128 stands for zero in the data rows.
Here are some points, each followed by its number:
[152 127  98 135 109 127 134 104 162 138 139  92 126  89 164 108 113  97 114  86 148  79 115  78 200 122 103 118  60 157 172 135 173 156  90 213  67 163  91 170 154 152] 0
[148  97  80 167 117 181 107 154 112 114 147 117 143 111  97 145 142 143 146 152 124 115 143 121 162 103  60 144 108 166  99 144 181 111 161 124 121  93  91 138  87 109] 1
[153  95  91 155  89 181 108 167 150 119 177 122 130  89  96 157 145 151 107 150 134 127 154 121 129  65 100 169  71  84 148 107 168 101 170 115 116  89  94 153 100 138] 2
[126  88  64 148 105 167 132 154 116 134 137 121 127 110 111 160 152 150 134 140 135 108 140 110 128  94 117 121 113 142 148 142 123 113 136 132 135 114 113 157  89 100] 3
[135  87  81 240 170 196 107 121 104 190 229  36 174 101 242 168 161  59 150 113  92 208 155  60 164 130  66  66 171 158 152 217 121 130  65 241 129  94  69 120 116 145] 4
[140 129  85 167 118 139 115 121 116 121 143 110 122 103 135 125 158 127 113 101 148 100 116 101 142 149 137 107 108 143 149 152  97 108 133 137 138 134  95 131 100 146] 5
[108 130 101 159 127 145 116 126 106 144 135 125 139  95 138 157 164 118 119 106 157 120 122  88 143 141 134 134 121 155 152 164 130  88  99 124 140 119  96 151 105 143] 6
[ 25  95 125 208 125 128  74 128 186 152 129 121 126 126 204 146 198 103 129  78 206 142 120  48 136 150 153 210 118 145 123 155 131  80 127 124 137 127 132 105  97 115] 7
[118 119 110 218 144 143 131 122 149 157 134  89 130 109 136 116 140 109 113 142 129  97 109  90 168 140 148 104  88 112 160 157 116 116 110 150 134 129 121 126 127 141] 8
[135 111 104 157 111 184  97 136 130 108 139 120  79 116 155 140 157  79 116 135 152  79 134 167 144 136 151 143  91 127 164 185 140 123 103 167 126 201 126 114 103 132] 9
[117 110  77 137 112 195 153 155 209 151 126 158 104 135 146 164 112 138 148 171 178  84  91 140 140  98 132 124  78 149 200 144  75  86 125 110 198 101 101 163 119 133] 10
[161 122  93 153 100 130  69 122 153 151 127  98 143 112 145 110 146 123  84 146 145 145  83  91 135 112  94 170 146 143 154 146 136 106 138  76 120  94 124 150 116 149] 11
[ 41 122 128 156  56 117 103 156  52 134 223 138 126 128  81  51 107  71 106 105 115 144 212 155 132 217 117 129 115  81 236 121  19  92 125 109  94 117 182 180 137 156] 12
[144 190 153 172 197 220  93 118  70  98 175 114  99 120 190 147 225  76 184  81 196  73  55 133 108 142 133  69 154  83 106 227 100 129  77 140  90 128  71 162 101  95] 13
[135 161  66 200  50  95  54 112 145 141 144 171  40  76 116 166  40 108 134  64  45 101 184 165 128 149  92 121   0 138 126  42 121 167 174 231  43 179 136 105 106 131] 14
[124 127 118 153 104 112 114 119 118 134 149 110 102 128 118 119 108 105 136 111 144 105 140 122  79 154 140 113  90  96 171 115 104 135 149 143  76 172 116 127 127 104] 15
[174 169 109 147 150 127  88 124 117 146 153 128 111 118 125 123 156 110 150 128 160 149 114 121 120 103 164  78 108 111 157 157 154 109  94 148 114 149 121 137 152 141] 16
[146 112 113 108 139 138  89 152 115 132  98 110 153 105 126 154 162 156 117 117 142  98 135 105 163  92 137 131 134 124 105 156 173 105 116 125 174 120 120 175 130 142] 17
[116 116 102 128 132 136 121 156 145 156 116 108 158  87 125 183 170 172  85 159 152 131 128  96 158 101  78 146 107 149 109 103 150  98 126  88 135  97 103 154 121  98] 18
[134 108 156 124 129 138 103 144 151 111 112  97 148 104  74 147 118 163 119 138 177 108  74  82 119 115 110 182 148 118 107 162 177 127 142 142  82 118 103 160 111 134] 19
[207 114 113 196 152 158  39 131 139  96 120 148 151 104 107 175 110 165 114 149 111  90 130 116  93  88  60 145 154  94 112  93 192  82 143 152 154 128 114 149  92  92] 20
Which three points above are nearest to each new point by angle, seen from the average point of the numbered points? Their numbers follow each, nearest first.
[112 133 118  87 100  83 178 124 114  87  81 145  93 160 107 110 114 146 117 102 117 136 145 138 105 143 145 132 147 119 135 114 149 188 169 126 113 119 156  97 118  95] 15 19 14
[108 110 251  89 109  94 163 113 125 158 187 136  90 141 164  43 124  62 135 181  27 155 174 209  71 121 129  35 190 111 144  69  63 148  99  83 133 137  90  91 137 199] 12 15 16
[108 146 161 118 109 110 132 128 119 166 118 126 130 159 144 128 119 158 123 134 111 150 115 124 166 131 168 120 137 139 120 112  85 176  99 125 133 116 113  89 139 137] 15 16 8
[122 130 134 164 111 152 111 124 144 126 134 104 154 113 125 132 121 112 108 130 135 100 122 106 150 124 141 116 113 153 125 151 110 129 111 142 143 147 122 150 147 162] 8 17 0
[173 112  75  56 180 173 161 126 103 183  28 192 122 105  74 144 211  97 109 149  64  34  86 164 122 173 152 165 130 213 100 111 199  62 128 229 143 110 111 175  68 125] 17 3 1
[151 180 173 103 107  15 184 128 106 135 144 144 225  88 129  45 137 132 175  98 123 188  59  61 154 252 166  16 202  64 164  20  72 136 142 122 124 187 164 107 185 123] 15 12 16
[ 94 132 163 138 147 129 109 138 140 112 152 116  97 149 152  91 133 211  60 150 128 207 152 104 139 137 165 128 155 169  87 163 100 247  57 113 177 125 107 109 121 122] 17 18 11
[ 88 124 106 139 108 123 127 134 128 161 184 150 104 104 109 154 138  85 152  87 160 116 171  92 159 106 157  99  76 107 160 175 127  94 116 143 118 150  80 106 117 160] 16 6 12
[193  91 107  90 166 136 170 185 120 136 113  40 171 147 219 100 204 138 141 133 118 122 218 173 127 123  99 192 195 140 133  72  55 181 121 139 118 130  99  73 210 110] 18 17 4
[117 129 127 128  85  88 174 126 134 123 171 137 107 140 114 123  95 114 148 118 111 122 153 153 105 124 138 109 109  98 153 125 118 156 150 165  91 151 160 112 121  95] 15 14 12
[ 85 108 139 133 121 132  99 135 181 115 147 114 140 137 147 149 122 128 164 133 126  82 106 132 147 106 150 149 111 144 134 135 121 153 111 129 104 148 115 138 126 141] 19 10 7
[108 142 103 143 133 147  92 139 109 129 152 119  90 101 126 143 130  98 113 123 135 122 130 114 147 114 149 104 109 109 170 172 155 105 111 126 147 167 122 125  71 169] 9 16 6
[124 145 110 104 138 126 122 132 125 129 123 162 126 132  93 145 101 177  86  85 105 139 144 133  95  97 170 127 165 107 129 104 150 139 125  94 130 132 163 107 115  89] 17 15 20
[119 163 211 100 139 139 188 122 144 131  66 127 120 142 144 229 111  54 114  48 170 161 175  52  87 108 160 123 150 106  51 117 132  58 108 180 220 149 175  92 140  81] 17 7 6
[101 119 123 129 109 127 149 146 137 114 106 121 130 105 127 133 126  88 115 109 128 118 138 113 147 117 145 117 117 130 124 133 132 113 103 150 146 124 134 136 127 171] 17 6 8
[137  96 104 177 145 140 101 125 127 123  92 111 156 113 129 104  98 109 131 149 164  90  88 184 144 127 120 174 124 128 114 156 169 120 152 116 145 104 102 160 109 135] 19 1 11
